(in the rows, 128 means zero)
One hidden turn or mirror swaps the rows below in pairs. Which row is each named row swapped with?
The rows were stretched afterwards, more along some directions than others.
Roso: [109 114  86 106 160 105  90 135  95 142 130 139 146 117  90 172 125 136]
gebed: [116 133 119 113 149 135 100 140 151 154 163 115 111 136 131 154 155 132]
sekir: [142 115  93 147 144 126 127 111 132 138 117 116 140 137 135 134 169 141]
Gar: [131 108 103 127 128  92 105 156 114 125 121 128 141 166 104 150 118 148]
rofop: [ 97 114 129 123 129 114 120 102 102 146 151 155 132 161  91 113 149 176]
ziti: [ 99 173 146 130 111 143 119  97 128 173 160 123 117 115 143  88 129 122]
Lev: [136 101 101 123 146 103 110 162 135 132 130 100 145 144 113 142 116 137]
Gofe: [146 107  86 122 148 150 125  92 116 139 132 117 176 162  99 108 102 188]
Fovem: [116 103  87 119 115 118 106 147 128 147 105 115 126 176  95 144 121 158]
silet: [106  99  81  87 146  90 108 125 116 149 122 111 130 142  84 170 142 121]
Gali: [119 102  74 101 151 129 131  94 113 134 119 131 156 195  78 143 142 204]
Zor: [103 143 137 113 114 135 136 155 162 142 120 130  91 109 152 103 131  85]
limel: [129 101  72 112 148 157 142 123 102 112  82 129 128 137 125 149 137 118]
til: [104 159 128 107 124 117 109 117 134 168 129 118 108 172 120 117  97 154]
sifak: [136 110 131 125 134 129 138 167 143 140 138 161 138 126 142 153 157 115]
Sepus: [ 85 129 130  97 104 138 125 148 136 147 140 146 130 139 125 127 151 161]
Gotem: [ 94 118 104 112 146 132  91 139 155 162 136 117  95 131 127 153 156 120]
bugem: [132 135 124 147 159 163 137 122 134 149 132 139 143 114 134 120 155 105]
kul: [138 144 139 113 144 137 126 112 101 137 161  78 166 123 101 127 107 119]
Fiv: [ 96 165 124 107 130 120  92 134 152 152 152 122 103 150 140 136 130 145]
zuno: [129 125 130 130 157 131 117 150 158 150 133  97 125 113 136 117 129 117]
nonek: [122 114 147  86 128 110 126 134 130 173 169 101 127 124 107 150 129  98]
kun: [143  90 120 113 151 136 158 139 111 128 119 120 136 155 130 132 156 108]
goke: [ 83 162 131 124 129 133 114 154 116 106 133 148 146  92 135 125 117 111]
defi: [154 150 133 123 119 119 126  96 130 140 142 116 144 138 114 140 124 138]
Gul: [123 128 139 146 132 132 108 132 129 128 133 153 151 147 124  76 137 155]
Mogal: [105 147 157 100 114 114 120 133 109 126 138 150 117  85 156 115 124  93]
pero: [128 139  94 136 157 150 132 115 137 128 120 143 107 119 163 106 136 123]
mufil: [139 115 116 128 117 139 140 101 116 159 120 140 130 160  79 130  97 151]
veno: [116 103 105 120 175 101  80 117  94 133 144 126 146 132 102 134 147 146]
foga: [118  96 123 112 120 135 138 106 134 170 138 139 101 151 138 135 129 156]
fir: [123 120 119 112 126 142 162 117 140 157 134 101 150 170  91 129 118 139]
fetos: [122 118 142 134 137 123 146 129 116 161 159 153 133 111 153 116 129 124]
dirop: [ 97 172 156 111 110 121 130 160 121 109 133 132 131 119 156 104 100 126]
bas: [ 85 118 109  98 124  98 105 106 109 173 142 121 161 164  73 111  95 150]
Lovi: [124 100  92 122 170 157 154 140 143 117 118 138 132 137 145 129 182 149]
Zifir: [136 149 106  98 126 171 117 135 138 143 136 117 133 132 107 161 138 165]
bot: [113 119 112  94 125 117 125  92  79 171 164 115 163 133  84 116 109 157]
depu: [109 137 110 106 131 110 110 109  85 144 148  90 136 147  85 111  81 148]
Kese: [121 144  89  97 138 154 128 112 117 145 146  86 159 140  77 150 104 143]
safu: [101 112  77 122 144 180 120  84 109 148 139 130 154 139  84 125 153 202]
nad: [108 147 114  96 161 120 111 111 120 151 170  78 155 120 100 134 114 134]
Besal: [125 103 144 117 112  99 128 125 107 153 126 120 128 116 125 112  78  91]
fil: [134  92 100 106 153 117 132 111 115 171 128 123 102 172 104 115 106 112]
neza: [ 88 152 161 119  94  75 109 148 103 140 145 158 131 131 120 117 124 122]
Mirof: [140 116 117 104 128 152 136 136 110 140 129 125 110 170 128 120 128 162]
zad: [146  99  83 127 140 155 131  82 102 146 121 120 177 159  64 111 114 185]
nabul: [ 97 162 161 115 139 145 112 152 116 114 148 114 134  98 168  97 120 100]
Zazi: [ 86 149 144 140 130 120 139 139 146 130 129 149 127 123 137 113 145 106]
lufu: [111 129 109 125 150 165 141 113 120 141 113 159 105 116 154 107 140 107]
daf: [137 119  96 114 130  98 108 106 125 161 148 140 142 166  64 172 137 162]
Riru: [ 90 167 169 128 116 122 128 138  94 127 152 146 120 105 149 100 104 109]

Swapped with neza: nonek
Swapped with Zifir: Roso
Swapped with gebed: Gar
Swapped with Gul: fil

One hidden turn or mirror swaps the rows below in pairs. Which row is each named row swapped with?
The rows were stretched afterwards, more along some directions than others.
mor: [103 136 114 103  96 129 150 131 107 146 122 179  85 108  87 126 129 156
 142 132  98 150]
mir: [148 114 123 161 129 131 148  89 117 123 142  88 154 123 141 158 134 160
 161  83 115 150]
zan: [113 117 144 161 146 138 126 122  89  79 124 111 144  48 197 168 144 145
 130 112 134 113]
todam: [128 106 124 158 146 135 126 116 106  81 109  92 166  29 210 182 138 138
 108 116 131 118]
Tili: [140  91 131 151 142 120 150 100 102 139 158  59 140  63 156 129 133 138
 148  82 121 135]
Pep: [100 119 108 106 106 144 150 115 106 138 131 174 101 109  93 121 133 172
 163 111  90 158]
goto: [118 145 111 118 100 161 120 147 130  73  86 160 136  66 158 185 127 135
 115 101 111 141]
kot: [ 95 130 102 119 126 140 146 134  94 145 134 170  98 110  90 117 149 171
 155 112  91 155]
ravod: [126 145 129 138 122 108 120 104 135 116 130 141 147 114 138 168 113 132
  93 145 152 136]
neve: [105 131 119 155 143 123 137 115 135 134 127 168 144  93 136 166 154 142
  81 152 132 141]
tubo: [140 124 118 172 145 146 140 101  84 116 155  69 130 119 138 150 135 157
 161  84 137 123]
Pase: [130 152 129 145 145 133 108 115 131 116 100 176 143 146 147 154 155 144
  89 152 149 153]
Mitez: [138 143 104  96 108 158 122 147 132  87  83 162 123  51 149 171 119 119
 111  98 110 134]
dugu: [112 123 130 169 131 133 105 128 100  91 105  96 138  38 194 170 148 137
 109 117 148 112]
gazi: [116 156 133 152 143 128 104 116 118 116 104 161 144 143 148 163 154 134
  87 159 140 133]
Vogam: [130 118 141 159 130 127 131 123 115  91 107  99 138  13 204 177 124 138
 104  92 146 124]
lut: [108 128 112  99 108 135 150 119  98 132 121 171  93 115  97 117 128 153
 142 136  95 134]
dukev: [100 133 111 103 124 141 143 125 107 131 131 179  82  88  98 120 136 155
 134 124  97 138]
kis: [130  97 133 130 147 115 168  96 101 157 170  84 141  68 137 128 116 131
 144 100 108 121]
Gezo: [125 135 110 118 106 153 127 141 129  78  93 153 128  65 165 178 118 130
 110  91 120 149]
mulu: [137 153 130 131 129 124 111 107 121 130 113 170 134 124 124 149 126 142
 101 144 130 139]
ruto: [102 123 122 118 115 132 157 126  87 141 110 161  71  88  98 130 130 157
 139 126 100 140]
gak: [139 100 120 135 147 105 157 100 107 170 158  76 145  54 152 139 117 150
 151  82 119 137]
vubud: [130  97 110 121 128 111 162 108 106 161 175  92 135  59 141 139 110 141
 139  89 109 138]
lito: [135 139 101 112 109 164 130 136 132  75 107 147 124  40 159 169 123 133
 119  72 111 139]
febol: [109 117 114 112 111 153 148 118  95 135 139 182 101 135  98 115 141 173
 152 105  76 162]
Tebug: [149 121 132 176 122 151 144  98  71 101 131 110 133 107 130 147 150 155
 179  86 132 141]
tola: [130 143 106 108  97 144 134 145 133  88  83 157 118  45 155 186 102 133
  94 120 109 124]
nopev: [118 127 142 157 141 123 110 127 112  85 100  94 151  47 191 165 134 126
 107 127 156 105]
zoru: [123  95 107 141 122 124 141 102 106 147 174  61 147  75 134 124 124 147
 156  74 106 128]
bam: [104 152 141 163 148 121 116 131 116 104 115 151 130  97 134 176 125 117
  95 147 158 126]
merir: [119 149 110 110 109 157 122 144 119  85  89 153 125  70 143 166 118 119
 100 101 109 124]
Muzev: [117 167 131 170 148 136 101 131  92 117 132 141 113 144 145 149 148 128
  93 130 170 130]
legev: [121 111 133 148 165 132 118 115 113  98 116  77 163  43 190 167 139 119
  99 130 131  98]
bazo: [118 107 155 169 166 132 139 118  98  93 108 100 144  18 210 189 138 131
 111 119 143 116]
fem: [134  85 110 136 135 127 146  95 101 153 158  76 154  86 143 122 138 154
 157  79 113 149]
zozek: [139 119 138 164 108 151 144  96 126  75 115 131 140  91 165 192 135 180
 159 104 123 152]
tol: [158 115 118 148 135 148 141  86 131 107 137 105 170 136 141 147 138 166
 163  83 116 154]
Mase: [129  94 120 139 134 118 155  96  96 143 179  88 147  95 138 111 129 150
 156  87 103 142]
mef: [126 157 111 116  84 152 117 148 131  75  75 174 122  53 159 175 118 131
 109 103 131 142]
nisek: [130 107 131 183 134 146 154  98 129  88 149 105 170  86 155 165 151 163
 156  72 118 147]
gug: [107 128 121  98 123 138 144 131 106 132 117 177  83  93  94 124 130 150
 147 125  94 140]
rap: [126 161  91 118 107 158 115 159 119  87  87 165 133  64 152 166 138 131
 107  97 117 138]
namor: [118  87 115 121 144 130 157  88  98 159 169  96 143  81 129 115 132 165
 146  97  88 127]
Zeraf: [127 155 121 118  98 134 122 111 145 129 144 189 137 156 112 148 125 141
 104 134 121 159]
pomis: [162 113 133 163 127 153 134  84 103  94 121 112 153 103 152 160 139 178
 175  74 114 154]
bifam: [149 111 142 179 118 149 134  77  91  80 139 109 157 128 160 153 156 181
 181  77 136 160]
zok: [121 122 139 156 167 137 114 113  89 113 116 115 160  69 193 155 158 148
 127 113 133 120]

Swapped with gak: zok
Swapped with Muzev: tubo
Swapped with goto: mor

